(in the rows, 128 means zero)
Z: 3 groups of rows, each row roughly a mix of its group's hidden directions; one row fits no group:
Z (140 x 14):
[[186 125 178 135 122 149 128 136 146 121 181 105 134 174]
 [185 132 170 177 152 126 126 122 160 114  93 112 161 106]
 [130 108 176 166 173 137  84 160 110 115  97 134 161 150]
 [139 107 103  75 128 131  89 158  98 128 164  96 138 181]
 [ 97 159 110 185 149 154 186 116  82 118 134 135 130 126]
 [139 130  76  61 161 124 148 114 152 135 160 139  91 146]
 [ 77 120 123 142 149 147 157 152 132 116  87 147 142  58]
 [123  92 132 104  93 158  86 138 141 108 175 137  97 179]
 [148 137 138 133 113  87 137  83  73 109 120 113 134 192]
 [ 75 121  89 131 140 119 169 157  81 111  84 144 129 153]
 [124 149  41 147 127 104 132 133 113 103 168 131 115 100]
 [107 112  76  73 162  97 108 158 155 135 129 103 147 157]
 [130 110 131  56  81 127  90 106 120 137 132 162  97 149]
 [158 126 176  73 165  94  99 140 105 150  90 133 143 124]
 [166 133 131 123 160 121  83 162 130 109 159  91 162 181]
 [164  70 195 132 136 139 127  89 126 139 103 141 151 128]
 [155 157  63 170 113 145 113  93 164 110 140 100 147 135]
 [141 106 101 161 140  66 152 153  99  94 125 120 172 154]
 [157 155 165 170  97 101 130  88 139 158 126 101 152  82]
 [ 83 110 149  97  95 100 159 120  81 120 121  91 109 170]
 [173 109 200 131 131 127 148 139 160 106 127 101 143 171]
 [144  76 138 119 143 139 116 184 184  94 119 151 134 155]
 [137  77 163 136 138 138  95 128 102 115 101 146 187 170]
 [139 153 109 152 167 152 168 172 112  91 133 117 160 176]
 [149 108 196 156 104 115 169 146 151 106 134  99 140 164]
 [ 93 148 126 176  78 142 106  87 137 131 166 125  90 103]
 [119 176 103 106 174  92 146 123 127 151  81 114 128  80]
 [164  97 155 118 154 124  67 158 117 107 103 134 179 124]
 [163 123 131 167 153 139  87  92 148 150 188 124 163 140]
 [129 119 188 141 171 126 181 134 101 116 176 152 132 122]
 [163  78 186  94  91 100 110 103 100 132 130 129 133 140]
 [117 118 135 167 105 133  98 167 123  99  48 145 119 125]
 [145 120 122 151 153 109  71 162 143 137 199 115 143 114]
 [122 151  75  82 151 133 146  85 166 159 144 143  93 139]
 [152 133 150 196 129 141 126 125 177 103  93 143 166 107]
 [126 208 101 158 153 155 141 134 142  86 122 115 130 152]
 [162 168 116 145 139  98 141 121 125 160  92 133 176  70]
 [154  94 167 139 148 155 155 162 152  85 127 136 142 184]
 [150 158 135 187 142 117 118 121 130 129 191 127 139 182]
 [134  94 125 159 145 135  69 158 102 108  87 124 167 162]
 [184 122 135 102 116 164  79 124 156  98 137 105 175 125]
 [123 134 168 178 144 125 195 139 126  96 101 104 151 151]
 [171 153 136  80 152  98  86 171 119 120 125 111 120  83]
 [168 122 163 120 147 124  99 103 120 150 197 106 155 161]
 [152 119 129 126 203 144 174 166 106 119 130 119 154 158]
 [159 145 177 154 129 108 157  96 163 151 101 144 129  73]
 [ 88 130 127 160 125 121 202  99 120 143  85 117 124  95]
 [ 98 144 106 122 148 115 196 128  73 135  90 155 135 116]
 [109  83 154  94 118 139 125 114  75 136  60 129 145 136]
 [160 153  81 146 140 147  90  89 154 113 120  96 164 166]
 [153 113 131 195  96 100 127 161 111  97 182 123 130 122]
 [116 170  97 171 180 171 149 148 139  86 128 133 128 148]
 [132 151  96 201 114 169 173 109 141 141 128 134 155 136]
 [104 153 122 167 122 117 150 145  69  70 153 132  93 136]
 [ 79 122 132 140 152 137 181 103 116 125  93 174  91 100]
 [114 122 189  68 153 130 151 167 125 157 119 105 109 146]
 [106 115 172 151 110 136 168 125 105  95 143  86 120 189]
 [ 94 161 114 183  89 150 181  99 128 145 120 151 114 140]
 [105 123 129 139 155  99 123 204 100  74 120 120 144 145]
 [134 118 185  71 141 154  68 128 117 121 129 129  99 114]
 [117 116 127  85 133 110 124  76 138 198 106  96 107 115]
 [143 120  80 142  86  99  87 155 103 115 162 135 109 176]
 [182 168 141 137 157 110 162 135 115 171 166 100 149 104]
 [185  75 146 127 132 117  96 117 117 123 118 123 193 144]
 [143 122  93 195 112 118 112 168 118  83 130 108 161 151]
 [ 89  88 134 124 175 153 111 107 115 162 124 172 147  82]
 [177 106 156  95 129 134  91  67 152 132 135  90 131 148]
 [ 85 101  92 124  75 136 152 139 149 177 129 171 141 122]
 [179 141 183 168  86 146 154 106 116 121 141 116 110  99]
 [138 127 157 132  85 158 194 120 139 188 128 118 139 149]
 [149 128 109  84 142 164  61 114 142 155 109 125 169 151]
 [153 161  90 197 114 138 135  82 108  94 139 123 137 143]
 [160 116 176 176 115 129 144 132 121 123 160  73 164 157]
 [156 101 170 181 156 137 167 149 148 105 106 124 171 139]
 [147 131 138 171 173 171 167 161 139  96 158 127 136 166]
 [152 127 122 158 125 119  83  96 179 167  96  79 128 113]
 [129 142 130 182 129 104 143 103 128 157  96 129 157  56]
 [184 134 147 108 128 121  58 104 160 147 119 104 154 114]
 [170 122  82 130 151  78 148 110 128 146 118 107 183 155]
 [165 146 115 163 166 134  83 117 197 139 151 114 130 126]
 [103 140 166  66 159 134 149 117 120 186 114 137  97 138]
 [179  91 186 105 119 130 146 139 141 111 104 150 154 171]
 [200 144 161 146 121 132 133 149 182 139 169 140 138 117]
 [107 127 125 114  74 136 140 154 131  97 182  95  73 125]
 [ 99 166 143 122 130 152 179  83 144 161 132 111  77 150]
 [115 110 144  77 139 131 106 191 106  97  76 143 116 133]
 [145 106 108 124 181 142  83 174 153 118 116 124 183 112]
 [128 195 127 187 128 133 160 130 173 111 153 115 139 122]
 [148  93 143 182 102 104 134 146  95  98 111 144 183 147]
 [ 62 156 123 161 139  97 168 161 112 144 118 147  93 115]
 [125 146 110  53  87 116 108 164 133 121 115 133  81 132]
 [ 85 100 105 165 163 133 114 136 128 142  60 124 153  97]
 [124 115 140 154 106 131 126 174  83  84 182 167 145 124]
 [157  78 196  84 114 158 108 111 121 146 144 122 125 127]
 [164 143 117 137 115  93 166 101 128 137 168  70 126 173]
 [116 103 163 153  93 136 179 127  82 104 159 116 114 171]
 [164 159 157 123 151  95 136  99 150 161  88 120 143  71]
 [113  72 148 115  64 122  73 106 123 132 143 113 121 144]
 [118 148 107  67 129 145 145 113 160 131  76 154  79 130]
 [152 107 181 184 115 120 184 114  92 123 122 140 144 135]
 [139  90 147 102 134 139 124  68 175 172 112 118 151 160]
 [150 173 129 102  95 123 163  82 170 150 158  97 106 117]
 [120 122  91  48 147 131 140 103 132 149  87 101 122 148]
 [130 162 121 208 147 122 128 154 154 110 178 141 134 128]
 [171 161 121 162 121 124 166  64 103 135 129 105 138 165]
 [175  93 197 159 116 114 156 130 155 131 112 128 163 122]
 [181  97 119  75 117 141  84  92 121 156 152 115 153 134]
 [140  90 159 111  85 103 109  95  82 143 100 106 171 141]
 [ 74 129 114 146 154 137 191 137 131 134 159 145  82 101]
 [139 122 101 140  79 106 126  72  88 119 133 128 143 187]
 [119  96 168 154 146 144 158 166 110  95 193 134 112 140]
 [140 149 129 206 128 120 117 120 167 137 122  78 159 110]
 [189 112 152 138 128 166  82  80 155 122 127 108 154 126]
 [175 108 135  84 133  84  97 136  93 117 125  99 163 165]
 [148 117 129  62  98 137 140 116  93 108 112 153 101 182]
 [175 133 171 124  93 134 155 130 113  88 194 139 129 137]
 [153 113 167  99 133 107 136 142 171 117 156  84  85  84]
 [129 104 153 153 144 151  59 170 120 108 136 171 151 111]
 [103  96 125  66 148 141 124 109 114 155  62 114 141 113]
 [ 93  98 145 184  79 154 115 126 145  88 150 121 116 159]
 [139  91 185 186 100 147 123 116 150 100 137 106 146 156]
 [ 96  65 118 119 130 139 121 112  89 145  74 128 160  94]
 [116 167 104 153 172 178 163 142 120  95 157 142 106 161]
 [114 140 155  64 141 122 161 156 137 124 141 158  74  95]
 [117 173  92 161 130 110 136 106 183 165 153  96 117 101]
 [111 169  88 164 143 162 129 132 190 141  93 119 154 142]
 [155  88 171  82 107 156  88 125  96 113 140 171 134 128]
 [121 107 136 138 107 112 130  77 140 186 152 139  92  74]
 [124 120 145  58 120 159 119 170  96  83 117 157 145 131]
 [143 159  96 141 106 103 184  98  95 147 164 133  93  98]
 [107 178 115  98 128  69 156 136 116 151 118  76 115 105]
 [141 163 117 173 139 125 125 184 172 103 106 117 140  80]
 [108 179 111 182 118 130 176 139 176 126 116 120 104 105]
 [145 116 125  73 140 123  43 151 117 105 124 119 144 133]
 [ 82 160  71 196 130 117 126 135 149 145 113 127 130 116]
 [150 148 139 186  85 134 138 176 127 117 112 149 146  77]
 [124 149  99  78 146 149  64 133 177 147 124 151 109 120]
 [107 109  90 108 121 131  49 104  94 145 136  92 139 128]
 [103 160  94  87 153 107 181 123 151 152 165 121  92 113]
 [106 112  92  66 115  76 108 152 120 146  86 129 136 106]]
which group is each row in? (one row of each group first):
[144  99  88 133 155 107 109 128 148 121 109 110 197 175] -> G
[129 164 135 145 131 100 196  95 143 150 125  70 121 141] -> U
[117 127 111 123 154 175 129 140  95  86 145 118 128 203] -> D

[131 125 101 102  89 107 135 125 128 128  53 109  81 156] -> U
[100 111 179 129 109  97 144 173  74 108 121 161 107 117] -> G
[144 105 192 131  97 121  99 110 122 155  91  84 143  97] -> U
[178 115 121 157 132 134 121 108 117 108 194 118 167 170] -> U
[152  74 170  81 148 150 104 128  89 151 136 136 160 146] -> G
[164  87 203 138 128 119 125 129 172 121 131  92 135 145] -> D
[117 173 115 192 118 109 166 131 149 121 132 153  77 147] -> U
[107 132 128  85 171 174 115 137 162 119  90 168 131  89] -> U
[125 142 133 129 187 102 141  97 160 142  78 108 151 175] -> G
[153 129 152  88  72 124 148 145  84  91 170 133 126 152] -> U
[178 194 115 155  83 146 128  89 137 143 122 112 123 114] -> G
